In the data rows, the value 50 means zero.
Here are some points, one per row:
c(46, 36, 43, 49, 53, 53, 57, 56, 55, 58, 50, 52, 49, 44, 47, 40, 35, 42, 41, 39, 31, 31, 27, 42,
  42, 58, 59, 68, 88, 81, 57, 51)
c(73, 78, 61, 49, 45, 47, 39, 45, 45, 41, 36, 46, 41, 39, 44, 49, 43, 41, 48, 43, 40, 40, 37, 52,
  55, 70, 59, 63, 66, 57, 50, 54)
c(48, 39, 41, 44, 41, 48, 42, 46, 47, 51, 56, 57, 60, 59, 55, 52, 52, 55, 64, 82, 78, 63, 42, 44,
  40, 41, 44, 44, 41, 38, 48, 49)
c(40, 41, 38, 46, 37, 40, 44, 45, 46, 37, 45, 45, 50, 67, 68, 71, 84, 72, 63, 64, 66, 61, 59, 48,
  47, 41, 50, 46, 45, 45, 47, 39)
c(57, 74, 68, 66, 69, 56, 55, 47, 46, 38, 43, 41, 44, 43, 44, 39, 41, 45, 44, 41, 43, 38, 41, 44,
  45, 41, 52, 54, 59, 62, 55, 51)
c(59, 62, 65, 59, 64, 54, 53, 49, 45, 40, 37, 43, 45, 36, 45, 50, 55, 54, 56, 61, 60, 57, 51, 50,
  43, 36, 46, 45, 42, 40, 46, 42)
c(43, 43, 38, 45, 38, 43, 42, 44, 45, 40, 41, 42, 50, 58, 62, 69, 74, 73, 62, 69, 69, 65, 60, 49,
  47, 40, 49, 46, 43, 43, 47, 43)
c(50, 42, 43, 44, 43, 49, 35, 46, 48, 57, 58, 63, 57, 48, 48, 48, 39, 40, 47, 49, 48, 64, 73, 67,
  67, 65, 47, 43, 46, 38, 44, 49)
c(49, 46, 60, 62, 78, 62, 54, 46, 44, 40, 37, 45, 43, 42, 46, 50, 41, 44, 48, 44, 49, 60, 63, 56,
  53, 49, 49, 45, 43, 43, 48, 48)
c(48, 63, 70, 64, 67, 52, 44, 45, 46, 40, 35, 43, 44, 40, 44, 43, 46, 47, 50, 61, 59, 67, 59, 54,
  48, 45, 46, 46, 42, 42, 47, 48)
c(48, 47, 44, 44, 44, 47, 42, 46, 45, 41, 36, 46, 43, 49, 67, 85, 74, 53, 46, 42, 40, 38, 38, 46,
  46, 46, 51, 55, 61, 73, 63, 78)
c(45, 41, 40, 47, 38, 44, 46, 45, 46, 40, 39, 44, 40, 44, 44, 44, 47, 54, 56, 60, 71, 81, 90, 61,
  61, 57, 52, 47, 46, 43, 47, 46)
c(71, 78, 63, 58, 59, 52, 51, 50, 49, 43, 40, 45, 45, 44, 48, 42, 42, 47, 45, 43, 45, 39, 39, 45,
  45, 41, 47, 46, 48, 59, 59, 62)
c(53, 58, 58, 59, 69, 62, 68, 56, 52, 49, 42, 46, 41, 39, 47, 45, 42, 41, 46, 50, 54, 59, 55, 47,
  45, 39, 45, 47, 41, 39, 47, 47)
c(40, 42, 43, 51, 54, 54, 66, 62, 62, 69, 69, 58, 57, 57, 49, 55, 63, 60, 50, 49, 44, 35, 33, 42,
  42, 36, 46, 43, 38, 40, 44, 41)
c(45, 40, 46, 46, 41, 46, 42, 44, 43, 38, 35, 42, 43, 35, 45, 46, 38, 45, 47, 50, 49, 58, 69, 62,
  73, 82, 61, 59, 63, 59, 51, 54)
c(61, 83, 66, 54, 52, 52, 63, 57, 59, 59, 62, 52, 52, 53, 46, 42, 41, 43, 45, 42, 40, 37, 42, 44,
  43, 38, 47, 45, 44, 44, 45, 43)
c(43, 40, 38, 46, 38, 43, 49, 47, 51, 57, 66, 62, 67, 82, 75, 72, 76, 61, 55, 49, 47, 41, 38, 45,
  44, 35, 46, 45, 43, 42, 45, 42)
c(52, 65, 63, 59, 60, 52, 54, 51, 53, 60, 70, 60, 62, 72, 57, 49, 49, 47, 43, 40, 42, 34, 36, 42,
  42, 35, 44, 45, 43, 41, 46, 40)
c(60, 93, 77, 65, 59, 50, 55, 47, 48, 45, 47, 42, 46, 53, 43, 36, 41, 51, 45, 40, 51, 40, 46, 44,
  45, 41, 52, 48, 52, 48, 49, 41)
c(65, 77, 67, 61, 66, 53, 52, 48, 46, 41, 36, 41, 43, 42, 41, 44, 48, 51, 51, 53, 53, 55, 53, 47,
  49, 43, 48, 46, 41, 47, 47, 39)
c(46, 43, 45, 45, 46, 43, 43, 46, 46, 37, 32, 44, 43, 40, 43, 43, 47, 43, 45, 39, 48, 55, 64, 61,
  73, 90, 64, 61, 62, 50, 51, 52)
c(44, 52, 50, 55, 61, 59, 79, 64, 62, 67, 67, 51, 51, 52, 45, 37, 40, 46, 43, 39, 47, 38, 40, 42,
  45, 36, 49, 47, 45, 45, 45, 40)
c(49, 36, 41, 42, 43, 49, 45, 58, 62, 78, 77, 64, 56, 44, 40, 50, 36, 41, 46, 42, 36, 40, 35, 51,
  50, 55, 50, 56, 55, 55, 53, 53)
c(65, 76, 67, 59, 57, 52, 51, 46, 47, 41, 40, 41, 47, 45, 51, 58, 71, 67, 52, 45, 44, 40, 39, 43,
  44, 40, 48, 45, 47, 43, 47, 43)
c(47, 42, 41, 47, 41, 45, 41, 47, 46, 42, 40, 45, 50, 54, 60, 62, 67, 68, 68, 81, 70, 52, 41, 44,
  44, 42, 47, 46, 47, 45, 47, 47)
c(46, 37, 40, 41, 41, 45, 44, 49, 54, 65, 78, 64, 62, 56, 48, 43, 39, 42, 45, 52, 64, 81, 79, 58,
  52, 42, 45, 42, 39, 41, 45, 43)
c(48, 38, 42, 43, 43, 44, 36, 42, 43, 38, 29, 44, 38, 38, 43, 45, 51, 47, 53, 58, 58, 71, 68, 62,
  60, 62, 52, 56, 63, 65, 61, 64)
c(49, 35, 43, 44, 44, 46, 46, 52, 56, 67, 83, 70, 69, 66, 57, 48, 41, 40, 44, 41, 34, 35, 34, 49,
  52, 65, 57, 54, 45, 39, 47, 46)
c(44, 38, 44, 49, 54, 59, 72, 68, 64, 69, 63, 52, 48, 46, 44, 37, 37, 43, 47, 54, 64, 61, 48, 46,
  41, 34, 45, 44, 41, 38, 45, 42)
c(48, 38, 42, 46, 51, 59, 67, 64, 60, 60, 50, 48, 43, 35, 46, 46, 40, 39, 43, 40, 37, 35, 33, 47,
  43, 56, 51, 57, 64, 71, 56, 62)
c(45, 41, 43, 47, 55, 60, 70, 56, 48, 43, 40, 44, 44, 43, 42, 51, 77, 80, 69, 60, 45, 37, 41, 44,
  44, 41, 47, 46, 43, 45, 47, 48)
c(55, 76, 69, 57, 46, 46, 55, 56, 56, 65, 73, 61, 60, 60, 54, 44, 43, 46, 43, 38, 38, 39, 36, 43,
  43, 36, 48, 45, 42, 42, 48, 40)
c(51, 53, 54, 54, 56, 52, 53, 48, 47, 44, 43, 49, 61, 80, 77, 79, 74, 58, 48, 40, 39, 36, 39, 44,
  40, 40, 46, 44, 43, 41, 47, 45)
c(41, 31, 39, 42, 37, 45, 36, 45, 44, 42, 41, 48, 50, 50, 48, 53, 40, 46, 48, 46, 45, 57, 64, 63,
  71, 84, 61, 64, 64, 56, 50, 48)
c(56, 62, 62, 59, 65, 59, 65, 57, 50, 47, 45, 47, 45, 44, 46, 42, 44, 47, 47, 39, 43, 37, 38, 43,
  44, 44, 46, 46, 43, 52, 56, 69)
c(52, 41, 48, 43, 46, 49, 45, 53, 57, 56, 51, 50, 46, 38, 44, 54, 40, 42, 47, 44, 37, 36, 36, 48,
  44, 51, 46, 57, 66, 76, 65, 83)
These points spread out most along one direction. Take the direction at right angles to it along which they spread out most. Go by this last direction. Where along it does each point below lie, from 0 to 99? The average is 50, and the first point in the table lies past the average. One standard deviation of the points above along it is 16.
c(46, 45, 43, 47, 48, 50, 54, 52, 51, 54, 45, 47, 47, 50, 44, 41, 44, 42, 46, 39, 41, 38, 38, 45,
  44, 40, 49, 52, 68, 84, 71, 93) 68
c(50, 41, 42, 45, 41, 46, 44, 44, 44, 38, 37, 49, 57, 60, 51, 45, 41, 44, 48, 54, 62, 76, 88, 65,
  64, 62, 50, 49, 39, 42, 47, 46) 51
c(52, 51, 60, 55, 68, 64, 61, 54, 48, 39, 35, 41, 39, 37, 44, 42, 39, 40, 46, 50, 47, 54, 59, 57,
  58, 61, 49, 52, 42, 41, 47, 45) 64
c(47, 38, 44, 45, 42, 45, 37, 47, 49, 64, 94, 74, 71, 59, 50, 47, 37, 41, 46, 40, 39, 35, 38, 46,
  44, 46, 51, 55, 59, 64, 55, 60) 49
c(44, 39, 42, 44, 41, 45, 44, 46, 48, 47, 50, 53, 54, 55, 53, 48, 42, 40, 43, 42, 42, 47, 64, 65,
  78, 92, 61, 51, 49, 44, 45, 42) 62
c(47, 43, 42, 45, 44, 46, 44, 54, 64, 94, 86, 56, 45, 39, 45, 48, 44, 43, 46, 43, 38, 38, 47, 50,
  54, 55, 51, 54, 48, 46, 50, 47) 51
c(41, 39, 40, 43, 38, 44, 41, 43, 44, 38, 32, 40, 40, 37, 43, 45, 59, 57, 60, 70, 75, 77, 69, 57,
  55, 61, 54, 57, 57, 55, 48, 50) 52
c(43, 38, 42, 44, 40, 44, 38, 43, 45, 46, 55, 64, 70, 82, 71, 68, 71, 63, 59, 60, 56, 51, 50, 45,
  43, 42, 46, 45, 41, 42, 46, 40) 18
c(46, 41, 40, 45, 40, 43, 41, 43, 45, 37, 37, 40, 43, 43, 47, 57, 68, 67, 66, 72, 73, 73, 62, 52,
  50, 46, 47, 50, 53, 57, 51, 45) 40
